[[148 124 105 124 118 129 113 120 120 146 122 116 120]
 [138 125 116 126 122 127 120 123 123 137 124 121 123]]
|
[[138 148]
 [125 124]
 [116 105]
 [126 124]
 [122 118]
 [127 129]
 [120 113]
 [123 120]
 [123 120]
 [137 146]
 [124 122]
 [121 116]
 [123 120]]

[[115 133 127 128 143]
 [115 133 139 135 134]
 [141 148 137 129 134]
 [132 134 132 123 106]
 [127 120 131 126 139]
 [120 139 142 122 107]
 [143 120 119 129 110]
 [125 150 115 125 106]
 [125 152 134 122 117]
 [131 129 115 140 108]]
|
[[131 125 125 143 120 127 132 141 115 115]
 [129 152 150 120 139 120 134 148 133 133]
 [115 134 115 119 142 131 132 137 139 127]
 [140 122 125 129 122 126 123 129 135 128]
 [108 117 106 110 107 139 106 134 134 143]]

[[121 118 143 153 151 132 137 111 111 124]
 [134 111 145 144 135 139 142 109 109 111]
 [ 99 148 111 130 146 102 105 142 142 150]]
|
[[ 99 134 121]
 [148 111 118]
 [111 145 143]
 [130 144 153]
 [146 135 151]
 [102 139 132]
 [105 142 137]
 [142 109 111]
 [142 109 111]
 [150 111 124]]

[[133 125 130 126 128 126]
 [140 124 130 121 131 120]
 [133 125 130 126 129 125]
 [133 141 117 112 145 107]
 [135 142 116 109 148 103]
 [140 124 130 121 131 120]
 [127 129 127 128 129 127]
 [128 128 128 128 128 128]
 [127 133 124 124 133 123]]
|
[[127 128 127 140 135 133 133 140 133]
 [133 128 129 124 142 141 125 124 125]
 [124 128 127 130 116 117 130 130 130]
 [124 128 128 121 109 112 126 121 126]
 [133 128 129 131 148 145 129 131 128]
 [123 128 127 120 103 107 125 120 126]]

[[140 141]
 [122 135]
 [122 128]
 [149 105]
 [158 126]
 [132 124]
 [106 135]
 [124 124]
 [138 138]
 [129 150]]
|
[[129 138 124 106 132 158 149 122 122 140]
 [150 138 124 135 124 126 105 128 135 141]]

[[151 132 137 119 109 147 121 115 126 111]
 [103 146 149 133 131 119 140 125 133 126]]
|
[[103 151]
 [146 132]
 [149 137]
 [133 119]
 [131 109]
 [119 147]
 [140 121]
 [125 115]
 [133 126]
 [126 111]]
---
[[109 130 140 112 129 128 123]
 [133 135 104 133 128 127 129]
 [131 135 131 135 129 130 125]
 [124 128 132 126 131 122 132]
 [127 128 112 141 129 136 126]
 [110 128 124 121 124 128 126]
 [131 125 157 128 130 130 130]
 [130 132 126 135 126 137 134]]
|
[[123 128 129 112 140 130 109]
 [129 127 128 133 104 135 133]
 [125 130 129 135 131 135 131]
 [132 122 131 126 132 128 124]
 [126 136 129 141 112 128 127]
 [126 128 124 121 124 128 110]
 [130 130 130 128 157 125 131]
 [134 137 126 135 126 132 130]]

[[137 131 121 130 125 127 121]
 [137 131 120 130 125 127 121]
 [137 131 120 130 125 127 121]
 [130 154 114 150 132 124 112]
 [157 142 121 122 133 127 138]
 [128 128 136 128 132 145 125]
 [137 139 124 126 122 121 115]
 [138 130 124 130 123 120 112]
 [127 131 123 133 138 130 110]
 [137 131 120 130 125 128 121]
 [141 125 121 140 132 126 128]
 [137 131 120 130 125 127 121]]
|
[[121 127 125 130 121 131 137]
 [121 127 125 130 120 131 137]
 [121 127 125 130 120 131 137]
 [112 124 132 150 114 154 130]
 [138 127 133 122 121 142 157]
 [125 145 132 128 136 128 128]
 [115 121 122 126 124 139 137]
 [112 120 123 130 124 130 138]
 [110 130 138 133 123 131 127]
 [121 128 125 130 120 131 137]
 [128 126 132 140 121 125 141]
 [121 127 125 130 120 131 137]]

[[138 125 135 103 125 135 109]
 [140 124 137 105 125 134 109]
 [109 124 110 117 130 127 138]
 [108 133 111 139 131 124 147]
 [137 118 134 105 125 129 108]
 [112 137 115 145 131 124 145]
 [133 127 132 105 126 136 116]
 [115 118 114 109 128 125 128]]
|
[[109 135 125 103 135 125 138]
 [109 134 125 105 137 124 140]
 [138 127 130 117 110 124 109]
 [147 124 131 139 111 133 108]
 [108 129 125 105 134 118 137]
 [145 124 131 145 115 137 112]
 [116 136 126 105 132 127 133]
 [128 125 128 109 114 118 115]]

[[134 145 145 112 105 109 110 114 106 129 137 126 144 138 137]
 [123 126 126 129 126 124 128 129 125 122 129 122 124 128 123]
 [130 130 129 125 126 127 125 125 127 130 127 130 130 128 131]
 [106 126 129 146 131 119 144 148 124 105 143 106 117 142 108]
 [126 109 108 130 142 144 133 128 144 132 109 134 113 109 123]
 [120 115 115 134 137 135 135 133 136 123 120 125 115 120 118]]
|
[[137 138 144 126 137 129 106 114 110 109 105 112 145 145 134]
 [123 128 124 122 129 122 125 129 128 124 126 129 126 126 123]
 [131 128 130 130 127 130 127 125 125 127 126 125 129 130 130]
 [108 142 117 106 143 105 124 148 144 119 131 146 129 126 106]
 [123 109 113 134 109 132 144 128 133 144 142 130 108 109 126]
 [118 120 115 125 120 123 136 133 135 135 137 134 115 115 120]]

[[139 141 142 141 136 111 118 140 131 124 132]
 [108 128 138 141 117 135 138 127 121 149 117]
 [148 121 145 127 147 127 140 140 116 118 107]]
|
[[132 124 131 140 118 111 136 141 142 141 139]
 [117 149 121 127 138 135 117 141 138 128 108]
 [107 118 116 140 140 127 147 127 145 121 148]]

[[120 120 124 123 122 130 134]
 [134 132 125 127 134 127 126]
 [123 124 131 132 119 128 107]
 [125 126 133 128 121 131 131]
 [131 132 120 123 142 131 129]
 [122 128 127 124 126 130 130]
 [148 138 134 130 112 132 112]
 [125 126 130 133 121 123 136]
 [136 131 131 132 117 123 127]
 [152 139 129 117 133 134 131]
 [143 137 135 120 122 136 127]]
|
[[134 130 122 123 124 120 120]
 [126 127 134 127 125 132 134]
 [107 128 119 132 131 124 123]
 [131 131 121 128 133 126 125]
 [129 131 142 123 120 132 131]
 [130 130 126 124 127 128 122]
 [112 132 112 130 134 138 148]
 [136 123 121 133 130 126 125]
 [127 123 117 132 131 131 136]
 [131 134 133 117 129 139 152]
 [127 136 122 120 135 137 143]]
---
[[120 122 139 134]
 [144 135 108 126]
 [123 128 136 134]
 [137 123 102 131]
 [122 121 139 148]]
|
[134 108 128 137]

[[136 128 127 133]
 [114 156 109 137]]
|
[133 109]

[[142 123 129 127]
 [133 111 132 118]
 [129 125 132 125]
 [136 123 127 126]
 [137 105 134 113]]
|
[127 132 125 136]

[[132 107 140 149 120]
 [143 128 114 124 147]]
|
[120 124]

[[127 110 128 126 124]
 [126 106 134 125 125]]
|
[124 125]

[[102 101]
 [139 139]
 [129 128]
 [108 107]]
|
[101 139]

[[143 108 124]
 [106  99 141]
 [141 108 123]
 [157 145 117]]
|
[124  99 141]
---
[[123 134 109 116 133 114 129 149]
 [150 131 111 134 127 122 132 104]
 [124 113 128 110 121 147 122 141]
 [128 120 136 129 132 138 123 124]
 [140 126 115 141 137 131 128 122]
 [103 131 120 121 117 144 136 146]]
|
[[128 120 136 129 132 138 123 124]
 [124 113 128 110 121 147 122 141]
 [103 131 120 121 117 144 136 146]
 [140 126 115 141 137 131 128 122]
 [150 131 111 134 127 122 132 104]
 [123 134 109 116 133 114 129 149]]

[[126 123 125 134 100 134 122 107 118 115 118 110 112]
 [126 120 150 124 142 103 116 134 133 148 127 121 144]
 [127 138 127 136 149 140 130 128 153 119 102 122 143]
 [123 114 146 123 121 116 117 116 120 151 118 105 119]
 [127 133 113 133 122 158 139 115 130 119 109 119 110]]
|
[[126 120 150 124 142 103 116 134 133 148 127 121 144]
 [123 114 146 123 121 116 117 116 120 151 118 105 119]
 [127 138 127 136 149 140 130 128 153 119 102 122 143]
 [126 123 125 134 100 134 122 107 118 115 118 110 112]
 [127 133 113 133 122 158 139 115 130 119 109 119 110]]

[[123 128 110 122 134 121 128 135 151 107 126 127 115]
 [130 125 146 154 120 128 128 135 108 128 137 123 136]
 [124 128 128 147 103 136 127 141 131 150 148 120 135]
 [105 150 117 123 133 126 131 146 153 122 129 139 123]]
|
[[130 125 146 154 120 128 128 135 108 128 137 123 136]
 [124 128 128 147 103 136 127 141 131 150 148 120 135]
 [105 150 117 123 133 126 131 146 153 122 129 139 123]
 [123 128 110 122 134 121 128 135 151 107 126 127 115]]

[[135 132 118 121 115 123 146]
 [136 127 130 120 111 123 117]
 [144 141 119 116 128 125 124]
 [ 98 114 131 128 132 131 121]
 [133 131 123 120 139 128 127]]
|
[[ 98 114 131 128 132 131 121]
 [136 127 130 120 111 123 117]
 [133 131 123 120 139 128 127]
 [144 141 119 116 128 125 124]
 [135 132 118 121 115 123 146]]

[[131 123 118 155 134]
 [131 127 126 129 131]
 [126 137 124 123 117]]
|
[[131 127 126 129 131]
 [126 137 124 123 117]
 [131 123 118 155 134]]

[[126 121 149 107 114 116 136 149 145 101 150 141 148 109]
 [124 126 107 101 135 105 113 141 145 149 132 106 109 131]
 [126 129 150 123 151 149 153 120 130 125 112 142 147 126]
 [106 103 131 109 114 125 149 149 107 112 138 144 110 114]]
|
[[126 129 150 123 151 149 153 120 130 125 112 142 147 126]
 [126 121 149 107 114 116 136 149 145 101 150 141 148 109]
 [106 103 131 109 114 125 149 149 107 112 138 144 110 114]
 [124 126 107 101 135 105 113 141 145 149 132 106 109 131]]
